One turning vector, and how many steps it has turned:
The counts run from 0 to 591.
[-5, 11, 3, 2, 11, -8, 13, -11, 23, -23, 1, 13, -3, 27, -13, 2, 19, 0, -14, 8, 25, -3, 13, 3, 0, -15, 13, -13, 4, 1, -11, -18, -24, 4, 5, 2, 7, 18, -15, 3, 12, -30, -12, -16, -22, -16, -17, -15, 6, 5, -8, 2, -19, 10, 6, -15, 2, -17] : 126
[5, 3, 5, -7, -16, -1, -14, 18, -16, -7, 15, -30, 7, -17, 11, -17, -19, -2, -10, -18, -33, 21, -10, 25, 34, 9, -14, 13, -1, 9, -7, 6, -10, 12, -3, -4, 7, -18, 0, 14, 13, -6, 0, 10, 23, 4, 15, 10, 13, -4, -2, -17, 0, -8, 1, -6, 7, 7] : 241
[-6, -1, 6, -7, -1, -10, 8, 12, -4, -14, 21, -16, 26, 10, 1, -4, -2, 4, -16, -27, -4, 25, 6, 16, 34, -19, 4, 25, -12, 20, -15, -18, -13, 13, 1, 2, 7, -11, -7, -8, 30, 2, -10, -3, 5, -7, -2, 4, 8, -11, -1, -2, -6, -4, -2, 2, 13, 2] : 474
[-17, -6, 20, -4, -18, -16, 11, 27, 10, -8, 1, 11, 36, 16, -20, -9, -8, -14, -6, 9, 13, 7, -7, 5, 10, -14, 17, 6, 13, 0, 2, -17, -4, 7, 10, -7, -4, 14, -12, -6, 6, -6, -27, -10, -13, 0, -7, 0, 5, 14, 7, -2, -14, -9, 15, 2, -20, 4] : 178
[-4, 2, 7, 2, -19, 10, 3, 24, -1, 0, 5, -21, -11, -8, 0, -8, 15, -20, 12, 7, -13, -4, -14, 5, 0, 4, -29, -1, 26, 7, -8, -3, 1, -5, 2, -25, 5, -10, 2, 6, 9, -18, 16, 1, 5, 2, 3, 10, 1, 9, 10, -29, 16, -15, 19, -11, 14, 30] : 80
[16, -3, 6, 1, -6, 20, -2, 7, -6, 3, -6, 3, 5, -18, 9, -6, -7, 19, 9, -12, -11, -9, -7, -10, -6, 12, 15, -12, 6, -4, 9, 2, -21, -12, -18, 5, 0, -28, -27, 24, -13, -19, 14, 3, 25, 1, 11, -5, -4, 28, -6, -2, -15, 7, 15, -1, 18, 14] : 433
[-9, 5, 21, 14, 1, -5, 5, -7, -3, -2, -8, 2, 3, -3, 18, -12, 1, 32, -8, 0, 13, -27, 14, 20, 0, -11, 25, -17, 2, -9, 3, -3, -17, -7, -14, 16, 2, -29, -21, 18, -11, -18, -1, 7, 5, -6, 26, -9, 8, 3, -1, 9, -21, 3, 5, 6, 16, -13] : 436
[-7, 2, 1, -15, -6, -9, 0, 7, -6, -11, 25, -26, 34, 1, 9, -9, -17, 1, -19, -15, -3, 18, 0, 16, 32, -10, 11, 25, -15, 20, -11, 10, -7, 14, 2, 11, -1, -3, -12, -1, 5, 10, -16, -12, -1, -4, -1, 8, 19, 3, -7, 1, -10, 4, -6, -2, 7, -2] : 35
[-7, 1, -8, -1, -4, -2, -11, 20, 7, -5, 1, -13, -4, 11, -15, -6, 31, -43, 0, 17, 17, -3, -4, 14, -9, -5, -20, -6, 25, 15, -19, -9, -6, -7, 16, -16, 2, 24, -15, -10, 5, -13, -9, -20, -11, -12, -8, 3, 16, 11, 14, -16, 5, -12, 17, -12, -11, 11] : 76
[-20, 5, 12, 11, 8, -1, 7, 9, -8, -8, 13, -1, 23, 3, 2, -9, -4, 22, -22, -35, -6, 16, 18, 11, 40, -11, 5, 7, -5, 11, -2, -24, -9, 9, -13, 12, 6, -21, -9, -1, 25, 0, -7, 4, 8, 2, 7, -16, 7, -14, -9, 0, -5, -12, -12, 0, 10, -8] : 473
[2, 1, 3, -13, -12, -11, -21, -12, -2, -17, 9, -11, -1, -9, 19, -21, -19, 9, -14, 3, -4, -2, 0, 36, 15, 5, 19, 15, -16, 1, -3, 19, -18, 1, -4, 17, 6, -8, -19, 23, -10, -13, -9, 2, 12, -8, 19, 1, 19, 9, 1, 2, -27, 17, 6, -4, 9, -8] : 67
[-17, 11, 8, 21, -3, 19, 6, 7, -10, 20, 0, -17, -14, -15, 6, -14, 6, 7, 5, -3, -7, -9, -3, 3, 4, 11, -29, -8, 25, -18, -6, -4, 3, 11, -4, -11, 5, -31, 11, 16, 7, -17, 11, 3, 10, -1, 13, -10, 0, -3, -9, -24, 24, -19, 2, -5, 20, 9] : 82
[-11, -11, 7, -1, -16, 7, 2, 23, -2, -4, -5, 11, -7, -4, 1, -28, 12, 11, 10, 5, -2, -10, -22, 13, -1, 7, 3, -1, 29, -20, 7, 2, 5, -1, 0, -19, 1, -29, -8, 19, 1, -22, 12, 6, 8, -2, 3, -4, 7, 16, 16, -26, -11, 1, 21, -3, 7, 40] : 48
[-15, 15, 12, 11, 15, 3, 10, -2, 2, 1, 14, -9, 16, 9, -8, 17, 1, 3, -12, -26, 6, 14, 19, -9, 16, -19, -5, 1, -8, 15, -17, -21, -14, 9, -11, 13, -1, -2, -10, -11, 18, -3, -11, -17, -11, -5, -7, -18, -7, -7, -20, 5, 9, -11, -16, -4, 12, -29] : 266
[0, 14, 1, 7, 1, 11, -12, 12, -2, 12, 9, -14, 10, -10, -23, 5, -14, -29, -14, -7, -11, 19, 10, -6, 10, 8, -25, 0, 5, 3, -23, -17, -5, 7, 2, -2, -8, 12, 2, -6, 2, -3, -13, -22, -11, 10, -3, -5, 6, 5, -22, -5, 28, -26, -10, -10, -11, -26] : 6
[5, -2, -8, -18, 4, 12, 7, -4, -3, 2, 12, -4, 31, 14, -10, 6, 5, 8, 3, -9, 15, 0, -5, -19, 1, -10, 18, 10, -6, 23, -3, 4, -19, -14, -6, 10, -1, 2, -34, -1, -9, 0, -2, -24, -3, -10, -17, -6, -7, 29, -8, 13, -19, 16, 7, 0, 20, 3] : 196
[24, 16, 4, -1, 1, 17, -23, -5, 5, 0, -3, -6, -9, -14, -10, 9, -20, 2, -5, -1, -3, 10, 5, -25, -2, 22, -1, -26, -8, -5, -6, -10, -24, 0, -14, 8, -1, 5, -10, 29, -15, -20, 1, -13, 11, 4, -1, -15, -1, 22, -27, 1, 0, 7, 4, -22, 13, -24] : 535
[-12, 10, 4, 16, 13, 18, -15, -6, -13, -12, 5, -3, -22, -9, 18, -21, 16, 9, -12, -13, 0, -7, 11, 35, 9, 3, -7, -10, 6, 4, -5, -8, -16, -8, -4, -2, 7, -28, -15, 11, 17, -15, 18, 7, 16, -10, 27, -17, 18, -15, 0, -6, -1, -15, -2, -8, 23, -6] : 575
[-14, 0, 5, 1, -20, 5, 4, 16, -20, 15, 15, -22, 23, -14, 6, -23, -25, 7, -5, -15, -16, -2, -14, 9, 19, -2, 0, 15, 8, 0, -1, 13, 9, 6, -4, 0, -9, -38, -5, 10, -4, 10, -6, 3, 17, 2, 9, 10, 9, 12, -4, -13, 9, -15, -2, 10, 10, 12] : 348
[-18, 6, -1, 18, 15, 6, -3, 5, -4, -1, 6, -5, 3, 9, -20, -5, 18, -28, -16, -2, 21, -5, 8, 18, -6, -21, -14, -3, 14, 18, -16, -23, -6, -15, 12, -2, -4, 7, -17, -19, 15, -3, -10, -21, -16, -10, -1, -13, 9, 0, 2, -2, 17, -22, 1, 1, -6, -8] : 548
[-7, 7, -6, 4, 13, 23, -2, -11, -19, 14, 17, -7, 12, -9, 10, -9, -10, 34, -9, -32, -2, -6, 1, 6, 14, -1, 11, 7, -7, 2, -4, 4, -15, -8, -18, 18, -1, -39, -23, 14, -1, 0, 19, -7, 11, -6, 9, -13, 6, 2, -17, -2, -2, 0, -9, 3, 30, 4] : 401
[-39, 3, -2, 7, -3, -7, 4, 2, 4, -1, 3, 12, 8, 22, -17, -13, 18, -9, -12, 18, 35, -22, 0, 20, -10, -26, 5, -1, 20, -7, -10, -1, -3, -2, 16, -4, -3, 8, -17, -7, 4, -16, -9, -25, -22, -13, -8, -11, 17, 6, 3, -6, 5, -5, 9, -1, -10, 3] : 283
[-44, 2, 3, 15, -2, 6, 19, 15, -8, 19, 20, -1, 28, 4, -14, -24, 1, 12, -13, -20, 8, 3, -5, 13, 18, -21, -5, 12, 18, 0, -9, -11, 13, 3, 4, -4, -3, -27, 0, -17, 17, 4, -3, -12, -3, 1, -1, -11, 10, -2, -2, -14, 23, -24, 0, 14, 3, 13] : 316
[-22, 11, -15, -9, 8, 7, 0, -24, -9, 2, 24, -20, 7, 13, 10, -2, 7, 31, -7, -9, 17, -10, -5, -1, 8, -9, 5, 21, -13, 3, -10, 24, -14, 7, 5, 20, 4, -13, -16, 9, 0, -7, 4, -25, -11, -14, -10, -15, 10, 5, -15, -3, -6, 17, -5, -1, 37, -2] : 193
[-18, 12, 21, 15, -21, -10, -2, 5, -3, 5, -2, -13, 3, -11, 12, -26, -25, 2, -11, 16, -1, -18, 4, 30, 2, 5, 14, -7, 9, -25, 1, 11, -4, 5, -5, 12, -5, -20, -8, 23, -26, -13, -8, 4, 5, 6, 31, 5, 18, 11, -14, -6, -2, -3, 10, -4, -11, -6] : 382
[-26, 11, -5, 4, 6, 1, 0, 0, -6, 5, 18, -29, 8, 14, -11, -5, 16, -17, -14, 2, 17, -1, -1, 17, 2, -22, -23, 18, 7, 12, -21, -5, -1, -2, 19, -2, 2, 2, -9, -18, 15, -5, -10, -27, -22, -11, 1, -4, 13, 0, -5, -3, 21, -24, 0, 1, 0, -7] : 108
[9, 12, 1, 1, -13, 10, -21, 3, -7, 14, 7, -41, -1, -22, 2, 4, -11, -31, 1, 9, -7, -9, 1, 3, -17, 9, -14, -14, 0, 14, -13, 5, -15, -19, -2, 10, -7, 5, -17, 8, -27, -7, -6, -7, 4, -1, 20, 20, 11, 21, -11, -3, 20, -7, 11, -4, 2, -17] : 377
[-6, 20, 5, 9, -11, 21, -9, 7, -1, 23, 5, -34, -4, -18, -14, 3, -7, -25, 6, 10, -2, -5, -4, -17, -11, 9, -33, -7, 10, 3, -12, 6, -4, -2, 3, -1, -9, 1, 5, 12, -16, -7, -1, -20, -8, 6, 2, 6, 2, 19, -23, -13, 37, -17, 5, -7, 3, -11] : 113
[-18, -11, 16, -1, -26, -13, 2, 21, 1, -1, -1, 12, 27, -2, -3, -30, -26, 14, -10, 6, -4, -10, -11, 14, 19, -7, 30, 7, 16, -12, 12, 0, -2, 10, -2, -2, -3, -18, -8, 13, -5, -6, -18, 5, 6, 10, 6, -1, 11, 13, 6, -11, -15, 0, 12, 2, -11, 20] : 384
[-5, 11, 1, -9, -16, -7, -18, 1, -12, -6, 18, -35, -2, -14, 18, -19, -16, 2, -16, -4, -14, 10, 0, 35, 28, 5, -12, 19, -8, 5, -11, 20, -7, 16, 8, 7, 5, -13, 0, 10, 11, 0, -5, 4, 12, 1, 20, 10, 21, -10, -5, -13, 4, -2, -4, -4, 8, -1] : 242
[2, 5, 0, 19, 1, 16, -14, 18, -1, 7, -18, 2, -7, -10, -20, -15, 10, -31, -2, 16, 6, -6, -2, 12, -15, 5, -5, -22, 29, -2, -6, -12, -11, -23, 7, -10, -11, 6, -15, 4, -16, -16, 2, -13, 0, -1, 10, -10, 12, 16, 4, -9, 8, -19, 9, -10, -17, -3] : 517
